In the rows, 128 means zero.
One turn or mirror swaps these rows in pairs. Which row does each one swap with?
The rows were stretched afterwards, more along some directions than others.
dor: [130 116 166 121 103  82 131 100 103 114 132 125 141 112 116 134 100 127
 131]
Peto: [ 88 150 189 125 146 111 108 111 131 117  83 147 132 124 129  97 103 118
 146]
niv: [119 114 138  80 122  95 121 108 118 136 162 116 126 136 115 106 104 103
 108]
moped: [ 83 139 190 121 142 134 115 117 130 125 138 149 124 118 129  94 109 119
 142]
doda: [127 107 156  83 125 115 131 102  96 130 109 137 117 149 132 145 110 138
 142]
Vivol: [125 114 149  86 114 117 127  91  94 142 109 137 118 144 129 139 109 134
 137]
tibi: [102 138 193 127 144 129 128 141  99 128 140 122 130 106 140 115 130 165
 131]
Bigep: [126 105 138  99 162 124 157 126 114 115 118 158 140 162 128 118 125 109
 155]
sut: [131 129 154  94 129 114 120 131 119 112 152 109 148 138 139 128 108  98
 129]
ziv: [ 75 138 181  97 167  98 141 131  96 136 139 150 120 123 133  88 116 131
 126]
Nel: [114 123 194 107 120 123 136 119  84 141 156 117 164 125 145  99 120 140
 143]
Novi: [124 107 133  98 153 121 148 121 122 108 121 150 134 153 133 113 133 108
 142]
vuso: [113 106 143 101 163 117 152 128 107 109 116 158 133 157 125 111 135 115
 150]
vuf: [111 106 151 103 109 125 104 126 114 141 137  94 156 142 117  81 125 116
 112]
zotu: [138 103 140 118 120 118 140 133 107 123 135 127 172 160 100 131 106 121
 158]
roge: [121 115 156  83 126 107 138  98  95 139  98 135 125 143 129 147 106 133
 144]
Kifir: [125 108 148  87 124 109 132 101 103 138  97 128 120 145 130 142 105 134
 132]
zit: [125 103 132  92 154 112 153 122 118 114 109 153 137 161 130 114 125 106
 146]
Lef: [101 111 160  99 119 123 100 127 123 138 122  98 156 146 128  71 123 110
 115]
lenu: [128 146 164 120 124 121 112 123 142 106 127 140 145 141 142 131 127 143
 144]
nufiv: [117 107 130 104 161 127 153 129 111 116 113 156 131 155 126  99 126 103
 149]
Bab: [136 108 191 102 128 123 129 117 146 114 127 135 118 138 152 115 120 131
 141]
tata: [129 117 158 112 124  98 129 126  95 137 154 106 145 136 103 123  90 109
 131]
misam: [130 102 143  88 113 110 133 101 106 136 107 120 122 144 125 149 106 134
 133]
rep: [148 108 144 106  97  98 134 105 113 138 119 133 139 128 119 119 108 104
 125]
Gamo: [111 147 163 135 138 113 130 155 105 122 111  99 148 108  95 136 119 145
 138]
gabak: [103 119 191 112 131 131 141 128  87 138 156 137 150 128 148  94 123 143
 149]
nudog: [117  96 132  98 155 117 147 123 109 111 123 155 130 163 124 106 133 110
 142]
Givo: [113 125 142 117 108 111 143 127  94 143 115 105 142 121 128 105  89 110
 135]
fes: [109 113 207 117 138 109 129 131  99 123 128 130 149 133 107 120 154 157
 126]
Sezog: [101 108 172 123 110  92 128 116 103 122 155 120 124 101 118 112 114 142
 103]
papin: [110 114 192 105 120 121 142 122  77 139 162 126 162 128 141 104 123 140
 146]
led: [110 123 188 107 134 126 146 131  85 142 152 124 153 125 145  99 120 141
 147]
bipa: [ 91 133 196 109 138 115 101  89 102 132 133 136 140 150 112 107 108  99
 142]
Vapil: [ 80 153 180 107 158 111  99 146 104 121 111 116 156 139 124 105 134 123
 114]
dafu: [ 93 157 158 109 137 101 123 124 123 125 130 135 158 141 118 109 123 127
 144]
gaf: [119 103 139  97 165 124 148 134 111 108 111 152 135 164 123 109 131 111
 149]
Rapor: [113 108 146 106 166 126 158 132 111 114 115 160 140 159 126 116 132 118
 158]
kelus: [101  93 153 122 140  77 128 123 110 109 130 107 125 135 114  81 108  93
 101]
Tadel: [107 120 165 101 118 124  99 122 124 138 124  97 163 144 134  68 126 117
 114]
Lat: [102 117 168 126 136 109 142 144  95 135  90 121 140 132 118 123  91 150
 151]
Dif: [116 112 152  96 111 122  99 119 123 140 135  98 162 151 126  79 130 116
 111]
vetad: [114 122 161  89 125 116 127  96 103 135 102 135 118 134 135 143 115 139
 137]
timoz: [103 147 192 113 137 122 130 110 105 146  92 172 134 127 137 105 114 123
 155]
duzut: [132 124 150 114 125 141 100 128 144 116 155 114 148 141 131 103 138 123
 122]
Monol: [ 92 132 167 121 160 102 114 144 114 127 120 128 145 151 115  82 114 111
 122]
Nugov: [ 95 145 151 116 117 133 109 116  97 145 121 132 179 157 104  96 128 104
 142]
kefan: [116 109 152  88 128 116 133 101  95 136 109 135 112 142 125 137 107 129
 144]
Mut: [105 141 143 111 119  80 140 134 104 135 125  91 141 109 100 128  97 131
 128]
Kefuf: [125 109 147  86 121 112 126  98 105 132 106 130 115 145 125 143 110 127
 139]

Lat pairs with zotu
gabak pairs with vuf
Gamo pairs with lenu
dafu pairs with Mut

